[180,132,83,168,148,117,159] Out: 180
[90,138,93,32,118,55] Out: 90
[116,89,170,132,105] Out: 116
[136,95,86,159] Out: 136
[31,80,161,143,107,124] Out: 31
[177,137,156,59] Out: 177
[102,138,170,92] Out: 102
[137,73,78,110,159,102] Out: 137
[25,84,39,157,59,90] Out: 25
[83,85,49,166,94,92,93] Out: 83
---
[29,95,94,86] -> 95
[88,129,74,177,125,97] -> 129
[53,153,168,118,79] -> 153
[158,124,75,123,65,72,120] -> 124
[164,91,72,130,100] -> 91
[123,106,40,103,98,91] -> 106
[141,72,105,27,101,90] -> 72
[22,33,161,49,152,92,101] -> 33
---
[112,138,40,111,65,77,143] ==> 143, 40

[[107,110,103,150,130],
[104,109,158,124,121],
[104,114,151,131,122]] ==> 158, 103

[63,42,56,109,27,124] ==> 124, 27

[112,69,60,124,39,72,96] ==> 124, 39

[169,29,49,69] ==> 169, 29

[[104,112,146,82,82,42],
[85,111,104,87,96,23]] ==> 146, 23
---
[[127 126  86 115 140 117]
 [146  98  47  84 127 145]
 [130  43 127 128  22 102]]	86

[[106  80 109  22  77]
 [106  80 109  22  77]
 [106  80 109  22  77]]	109

[[ 96  81 115 105 116]
 [163 106  96  89 104]
 [ 47  85 100 130 108]]	115

[[ 88 115  96  92 102]
 [ 90 104  96  98 103]
 [115 163 100  84  99]]	96

[[157 147  53  46]
 [ 65 133  22 149]
 [ 97 151  97  34]]	53

[[ 80  96  97  45  93 105]
 [109  72 106  74 128 119]
 [ 89  96  99  39  88 111]]	97

[[ 57 130 134 130 114]
 [ 43 141 145 141 117]
 [131 144  40 144  30]]	134

[[121 141 106 128]
 [ 84 159  91 118]
 [140 128 105 129]]	106
---
[146 157 130 114 107  80]
157

[[ 98  64  52 105 158  46 100]
 [111 120 109 145  96 107  83]]
64

[110 109 129  92  32 124 137]
109

[147  58 124  69  92  25]
58

[170  93  63 114]
93

[164  94 133  90 143 117]
94

[ 50 101  86 164  81  87]
101

[135  65  21 155 130]
65

[ 68  85  44  19 147  94  87]
85
---
[[ 94 106 144 106  67]
 [ 83  20 116  95 141]
 [ 86  96  95  90  36]]	95

[171  56 160 106]	160

[128 162  97 143]	97

[134 120  26  84  49]	26

[[103 100  91  96  94]
 [100 100 138 146 165]
 [102 103  92  95  93]]	92

[[151 100 113 141  69  41]
 [ 83 111  89 100 100  46]]	89

[[168 112 101  52  85]
 [122 117 137 108 131]]	137

[[ 80  56 110  82 113 105 100]
 [ 60  29 118  85  79  95  48]
 [106 126 106 118  98 106  92]]	106

[143  98  42  69 114  96  93]	42

[ 76  98  49 166 142 122]	49
---
[[57,103,36,120,34,153,123],
[86,76,44,114,67,155,70],
[90,70,46,114,63,153,75]] value 57

[[87,89,68,139,88],
[64,115,39,66,39]] value 87

[42,113,77,112,119] value 42

[94,165,125,114,86,130] value 94

[[63,126,130,133,134,73,105],
[38,118,114,122,141,68,109],
[38,117,114,122,141,68,109]] value 63

[43,29,157,106] value 43

[39,139,58,59,168] value 39

[158,89,94,112,67] value 158

[176,103,142,129] value 176

[52,29,76,94,173] value 52
---
[[87,80,104,93,93],
[24,139,69,75,175]] ⇒ 75

[[95,99,60,94],
[150,64,102,57],
[163,101,121,21]] ⇒ 60

[60,99,122,173] ⇒ 122

[[77,104,57,113,67,34],
[134,98,87,144,117,65],
[62,106,30,108,57,26]] ⇒ 34

[[111,75,57,87,121,37],
[148,149,94,133,104,137]] ⇒ 75

[[86,149,94,181,137,84,124],
[121,149,76,27,82,125,58]] ⇒ 76
---
[[59,53,56,37,108,105],
[99,58,143,85,150,137]] → 137

[[53,95,150,104,172],
[167,139,109,90,74],
[104,90,19,133,111]] → 74

[[161,78,110,53],
[135,105,51,62],
[81,130,138,133]] → 62

[[26,149,85,95],
[56,116,121,83],
[148,19,103,106]] → 83

[[110,83,47,100],
[125,92,30,99]] → 99

[[73,72,112,83,56,33],
[58,59,94,87,80,56]] → 56

[[131,69,100,100,79,156,96],
[139,116,85,90,83,170,79],
[130,97,126,94,108,85,84]] → 79

[[106,92,93,113],
[113,23,125,101],
[133,89,158,131]] → 101

[[60,84,49,109],
[37,126,78,126]] → 126
---
[[96, 39, 134, 112, 167, 83], [76, 96, 110, 102, 147, 85]] ==> 96
[[39, 58, 107, 110, 79], [84, 123, 124, 28, 118]] ==> 39
[[106, 100, 64, 164], [97, 104, 93, 104]] ==> 106
[[72, 126, 158, 67], [172, 66, 123, 106]] ==> 72
[[107, 136, 131, 50, 110, 114, 143], [130, 66, 79, 48, 37, 67, 52]] ==> 107
[[79, 122, 70, 32, 121, 97, 94], [119, 44, 127, 80, 82, 89, 104]] ==> 79
[[118, 121, 103, 44], [72, 83, 123, 176]] ==> 118
[[89, 136, 97, 149, 95, 118], [97, 167, 59, 105, 61, 75]] ==> 89
---
[[104  65  91  81]
 [145 175  79 101]] yields 175, 65

[ 38  63 101  85  70  87] yields 101, 38

[ 81  23 114 119 124 112] yields 124, 23

[ 62  43  85 105 167 112  47] yields 167, 43

[ 29 161  97  73  91 147] yields 161, 29

[158 142  32  19  32  27  25] yields 158, 19

[[128 104 135 141  88  96 118]
 [150 105 110  22 111 105 126]] yields 150, 22

[ 65  67 161  63 109 102  85] yields 161, 63

[ 76 108 135  67  34  42 140] yields 140, 34
---
Q: ((47, 56, 166, 146, 162, 145), (126, 61, 51, 144, 165, 61))
A: 47, 61
Q: ((116, 111, 92, 106), (74, 98, 155, 113), (90, 119, 158, 100))
A: 116, 100
Q: ((88, 43, 130, 124), (155, 178, 107, 106))
A: 88, 106
Q: ((166, 74, 126, 135, 76), (153, 71, 112, 124, 70))
A: 166, 70
Q: (72, 145, 176, 76)
A: 72, 76
Q: (99, 79, 103, 164)
A: 99, 164
Q: (167, 90, 22, 58, 134, 79, 65)
A: 167, 65
Q: (180, 115, 119, 103, 132)
A: 180, 132
---
[[ 82  99  89  75  82 102 111  99 106  86  95  76  87 104]
 [117  97 105 138 105  65 117 131  69 135  79 115  89 129]
 [117 113 111 121 106  95 138 137 103 130 103 111 106 147]
 [ 75  90  79  80  65 103 120 106  94 106  93  61  71 108]
 [105 103 108 141  88  83 122 130  81 149  99 105  76 130]
 [118 132 137 131 116 107 119 128 118 117 118 127  99 113]
 [ 40 140 121  83  47 167 103  80 161  94 158  58  43  67]
 [131 101 113 122 136  71 104 120  82 100  79 133 124 118]] | 104

[[ 81  93 141 125 132 108  99  91  56 137 137 102]
 [ 74 139 156 131 100  98 123  74  68 126 136  90]
 [ 80 100 117 140  76  80 115 108  60 139 128 101]
 [ 59 158 115 130  96  91 129 157  76 121 118  94]
 [106 105  76 121 126  99 122 138  45 126 168  82]
 [ 66  93 153 115 113 106  87 107  58 137 122 102]
 [ 70  84 140 120  86  82 110 114  57 137  99  86]
 [ 76 111 117 165  80  72 136  77  72 134 113  99]
 [ 88 170 146 135 111  90 155  82  73 119 130  90]
 [ 56 131 141 119 116 103 111 139  69 126 113  98]] | 102

[[ 82  91 135 115 112 110 101 101 130  71 108 101  93  96]
 [ 98  97  95  73  98  97  90  91  97  87  79  79 118  95]
 [ 78  80 146 122 101 108  82  94 136  52 100 102  95 103]
 [ 98  85  97  67  98  97  92  96  94  90  92  84 115  97]
 [ 87  63 145 120  86 105  61  87 133  36 104 107  97 109]
 [ 99 112  96  76  99  99  95  94  91  91  90  85 118  96]
 [ 83 136  60  96  85 115 137  62  90 122  98 108  91 107]
 [ 85 141  58  89  84 117 139  58  88 122 108 110  89 108]
 [ 82  79 146 123  93 107  72  91 138  43 100 107 100 106]
 [ 69  81 146 119 115 111 100 102 136  66 103 100  93  95]
 [ 80  93 145 116  96 109  73  92 143  46 108 105  96 105]
 [ 81  83 144 123  99 108  78  94 139  50 103 103  95 104]] | 96

[[ 92 105 107 146 101 137  71  95]
 [100 122 134 142 119 119  70 103]
 [109 124 135 110  92 134 103  83]
 [ 95  70  92 120 104  85 116 101]
 [ 62  67 102 106  98 107  80 156]
 [113 109 132  94  54  87  93  89]
 [112 126 104  70  78  75 104  53]
 [ 65  72 101 124 107  79  94 120]
 [ 89  69  82  74 104  69  85  86]
 [ 77  84  81 134 104  79  72 109]
 [ 49 107  98 121 160 139  52 124]] | 95

[[100  91  99  99  98 100 101 101  98 106  91 110]
 [114 110  99 109  96 101 104 106 103 107 105 100]
 [123 100  96  99  71 125  88 105 130 139  86 168]
 [ 97 100 120  78  89 137  92  78 146 118 126 142]
 [103  77  82 127 111  52 121 130  38  91  64  57]
 [114  87 101 117  98  89 119 113  86 116 100  96]] | 110

[[155 109 164 122 130  84 171  28]
 [ 38  89 102 172 104  62  73 123]
 [140  59  87 101  40 120  47  68]
 [ 32 147 136 111  75 120  56  41]
 [158 173 137 112  51 128 108 155]] | 28

[[106  94 101 129 106  93 116 114]
 [102  81  96  55 105 139 117  93]
 [ 89  79  93  57  84  74 104  75]
 [ 86 127 102 178 102  45 102 108]
 [104 146 102  61  90 123 102  73]
 [107  66 100  52  81 100 104 104]
 [ 96 111  99 155  94 108 110  91]
 [ 97  82  98 160  95 149 103  78]
 [107  94  94  53 114  49  98 103]] | 114
